Rotation paths and how fast each direction turns (degrees each step)
Each turn is a multiple of 5 degrees from 10 to 175, or 0.
Each row of a path follows its step; steps can be skipped.
path 1
step 1: -36.3 -12.7 -21.5 4.0 -12.2 -20.1 -1.4 0.5 -2.1 -0.5 -18.2 -10.2 9.3 8.8 3.0 15.2 -30.9 3.1 33.1 8.9 21.2 -19.4 25.1 0.2 -8.0 -23.9 -2.1 -27.8 -23.8 -8.1 -23.3 16.3 -9.4 24.9 -19.4 31.3 -7.1 -4.3 31.4 10.7 -1.3 10.8 -10.6 5.2 -0.6 -8.4 -16.4 3.3 -45.7 16.5 6.8 -8.0 -29.6 -2.9 -2.5
step 3: -9.8 7.8 -9.5 -7.5 -9.4 2.7 18.0 -27.6 -3.9 15.4 -29.5 -26.0 5.1 -14.8 32.9 -18.6 20.5 -1.2 18.0 2.2 -2.5 -6.2 9.9 -2.1 39.9 16.1 -6.4 -10.0 -21.2 -9.5 1.1 4.7 33.3 -20.7 -5.3 -14.0 -42.3 -8.8 28.8 -5.8 16.4 -5.5 -18.0 9.1 -18.2 -10.8 -7.7 1.3 30.9 -20.8 -4.8 -24.5 -20.0 11.2 14.4
step 8: 17.7 14.8 -14.1 -9.5 -2.6 -38.6 -2.9 -30.7 -13.0 17.3 -17.5 -12.4 -22.8 -13.7 -7.1 -18.7 -10.6 16.0 9.4 -1.5 -23.9 0.6 26.9 8.2 24.8 -14.3 20.0 15.5 0.0 16.5 35.5 -14.7 -9.3 6.2 -13.2 -15.5 17.9 -18.1 -6.4 -16.9 -44.6 -11.7 15.6 -18.7 12.4 2.4 -39.0 11.0 -4.3 16.5 0.6 -1.3 -0.4 -16.6 2.9
step 9: -4.6 8.0 6.5 -13.5 7.3 21.5 -8.0 0.6 4.4 2.5 -20.4 8.0 21.2 -5.8 -5.0 -35.1 -10.6 -4.4 22.8 4.2 5.7 31.8 8.9 -18.6 -24.5 5.0 -13.9 -10.3 -16.5 -2.5 11.7 -28.7 25.9 -3.8 -35.2 -15.9 10.8 7.9 -25.2 22.8 -14.4 -32.7 -1.7 11.0 -23.7 1.2 1.3 21.4 46.1 9.7 25.3 3.2 -27.9 -4.9 -7.0
step 14: -17.0 10.6 5.9 -11.7 -19.0 17.7 -13.3 6.7 -1.6 -2.2 -31.5 -26.8 -20.1 33.3 -14.3 -9.4 -7.1 27.0 -6.1 -23.8 -11.2 -24.8 17.7 26.6 -4.2 -7.5 -7.5 -5.1 8.8 -19.8 11.8 -11.8 17.6 6.8 -21.0 -23.9 -39.9 15.5 -7.4 -22.5 -31.2 31.7 -14.6 -5.4 2.6 -24.4 -18.5 -20.3 17.0 -11.5 -3.9 4.7 1.3 7.9 14.0
step 15: -18.7 -5.4 7.8 24.0 15.3 16.1 1.0 -29.1 1.3 -34.7 -1.2 2.4 -24.8 18.2 28.9 5.3 17.6 24.5 -1.6 6.5 15.8 -9.1 11.0 -28.9 -5.5 9.5 -15.1 19.1 9.1 -11.1 -1.8 9.0 11.0 -7.9 1.1 -25.9 -13.0 -16.1 0.2 -36.6 -5.9 -10.7 19.8 -10.2 -6.6 14.1 16.4 19.2 29.9 17.2 -1.0 1.7 -48.2 -21.1 -13.2
step 20: -18.5 22.7 22.7 -4.0 -23.0 -2.8 -11.3 -23.2 -5.3 3.5 -26.4 26.0 -29.7 -5.2 -0.2 -32.5 -1.7 -23.5 -2.6 8.2 -18.3 8.6 25.8 -3.6 -31.6 -14.4 -36.2 -21.4 16.7 20.1 7.1 22.4 -8.6 -41.1 -32.8 11.2 7.0 -4.1 -14.4 5.1 -21.7 15.9 -14.7 -3.8 20.2 7.6 -3.4 13.6 3.8 4.9 -5.7 8.1 0.2 7.8 8.7
step 26: -12.1 18.1 1.3 16.6 -8.3 -0.6 5.5 -20.1 1.6 -9.1 -43.7 13.6 -22.6 8.2 -17.2 4.2 16.2 3.3 -12.6 8.8 -14.4 -36.6 7.4 5.2 18.7 -30.0 0.1 -7.1 16.4 -15.3 37.8 -17.9 -34.1 -6.7 -23.3 -1.3 -35.2 -22.0 24.8 5.5 22.6 -36.7 -1.5 -13.6 -6.7 8.2 8.0 -0.2 10.7 -8.4 8.4 5.5 -10.9 -6.7 -10.4
step 28: 11.7 19.0 -26.4 -24.6 4.6 -24.7 0.6 -4.4 3.4 -23.2 -17.9 2.4 -14.4 -15.1 -5.5 2.8 11.0 -9.6 -0.3 -22.5 32.1 -11.8 -28.3 2.0 -13.1 -10.0 2.0 16.4 0.9 -35.8 -2.8 20.5 34.8 -6.0 -6.3 0.0 16.4 -17.3 -11.6 10.2 28.3 -29.7 13.8 -29.7 -9.4 -20.1 -30.1 2.3 -22.8 18.9 14.1 -17.5 -12.1 -5.3 23.3
Speeds:
0.3 -6.6 -4.5 4.7 -2.2 0.3 3.2 -0.9 -5.1 3.5 2.4 -3.6 7.1 1.6 1.7 -2.6 -9.9 2.2 6.0 0.6 -7.8 2.3 3.4 -3.1 9.1 0.1 0.4 5.4 3.6 -3.6 1.9 -5.6 -4.0 2.4 -4.2 -3.8 -4.8 -8.1 9.7 6.8 4.9 -2.3 -3.1 -11.1 -4.6 2.8 -7.5 -2.3 0.4 -3.9 -1.3 -0.9 6.9 1.3 4.9 : 140
2.9 4.7 0.1 -9.4 -5.0 1.3 2.5 2.7 -0.2 0.9 -2.9 1.5 -0.5 -0.7 -7.7 2.8 0.7 -3.7 -0.3 -5.0 2.6 4.2 -4.3 1.2 7.2 -4.7 -1.6 1.3 1.2 5.1 6.8 9.3 -5.2 -4.6 4.1 0.8 -6.8 7.3 -2.7 -2.2 -6.5 2.9 7.3 -14.1 -2.0 -4.7 -5.9 5.7 4.4 -2.6 1.9 -1.0 3.6 0.9 8.4 : 125
-6.0 0.1 -2.0 -0.2 2.2 6.0 3.4 3.8 -4.3 -10.9 6.7 -3.0 -3.9 -1.3 0.3 5.5 -7.3 2.9 4.1 -5.3 -8.8 0.4 -0.2 -2.1 -6.8 -1.2 5.8 3.2 -0.8 0.3 3.1 1.7 0.2 -2.6 -2.1 5.2 -0.5 -4.5 -9.7 -7.7 2.6 -2.4 5.4 0.9 -7.3 -10.5 -2.9 -8.1 3.2 -4.1 -3.6 7.6 -2.8 1.9 -2.5 : 20
1.0 -1.6 -4.1 2.3 2.1 -3.1 -2.1 2.3 0.4 6.4 -4.2 -0.5 -0.6 -11.3 -5.8 -0.9 1.0 2.8 9.9 -4.6 0.4 -2.0 -0.7 0.4 -4.8 -2.9 4.1 11.2 11.3 0.1 1.8 5.2 3.3 -4.2 -3.2 0.5 8.1 2.8 -2.4 7.0 -6.0 -10.2 0.9 -2.9 2.5 6.3 4.2 0.1 0.0 2.9 1.6 5.1 -0.4 8.8 -4.2 : 35
-6.3 2.5 -8.2 6.6 4.0 -5.2 1.0 5.1 -4.7 6.3 2.5 -2.1 -2.6 -3.7 0.5 4.4 0.5 -3.0 -7.3 -0.4 6.3 5.1 -3.3 6.1 3.3 -2.0 -6.6 -3.3 -4.2 2.2 -5.9 0.6 0.5 -10.2 -10.4 -0.9 -9.8 4.6 -0.2 3.4 3.5 -6.5 0.1 0.9 -4.1 -0.3 0.2 -1.7 -4.1 -0.2 -0.9 9.1 4.9 -6.4 -4.6 : 115
3.6 -2.9 -1.9 -4.1 -6.6 3.9 -7.1 0.9 5.0 1.3 -0.1 1.5 7.7 7.9 -6.9 1.6 -11.0 -2.8 -0.1 -3.2 4.5 2.0 -1.6 -1.6 0.6 -7.1 -5.0 -0.4 -7.7 -9.2 4.8 -2.9 -0.7 0.1 0.6 4.3 -6.8 -3.4 0.6 1.7 -6.4 -8.1 6.4 7.5 8.4 1.5 3.3 -4.3 -0.6 -2.6 -1.4 1.3 0.1 4.0 -7.9 : 90
-5.1 -0.2 2.0 2.7 2.6 7.1 -8.4 1.4 0.7 6.7 1.2 -2.8 0.2 -0.6 -4.7 -3.4 3.4 -8.1 -4.1 -4.3 -2.7 5.6 3.1 -11.2 -5.9 -1.4 -8.0 -4.7 7.1 9.2 -7.2 -6.9 3.9 4.3 4.7 -3.2 2.5 -2.2 0.6 2.7 3.0 3.1 8.6 -0.4 1.5 -2.4 -4.6 1.8 3.6 -6.3 3.4 5.8 3.1 5.4 -1.4 : 160
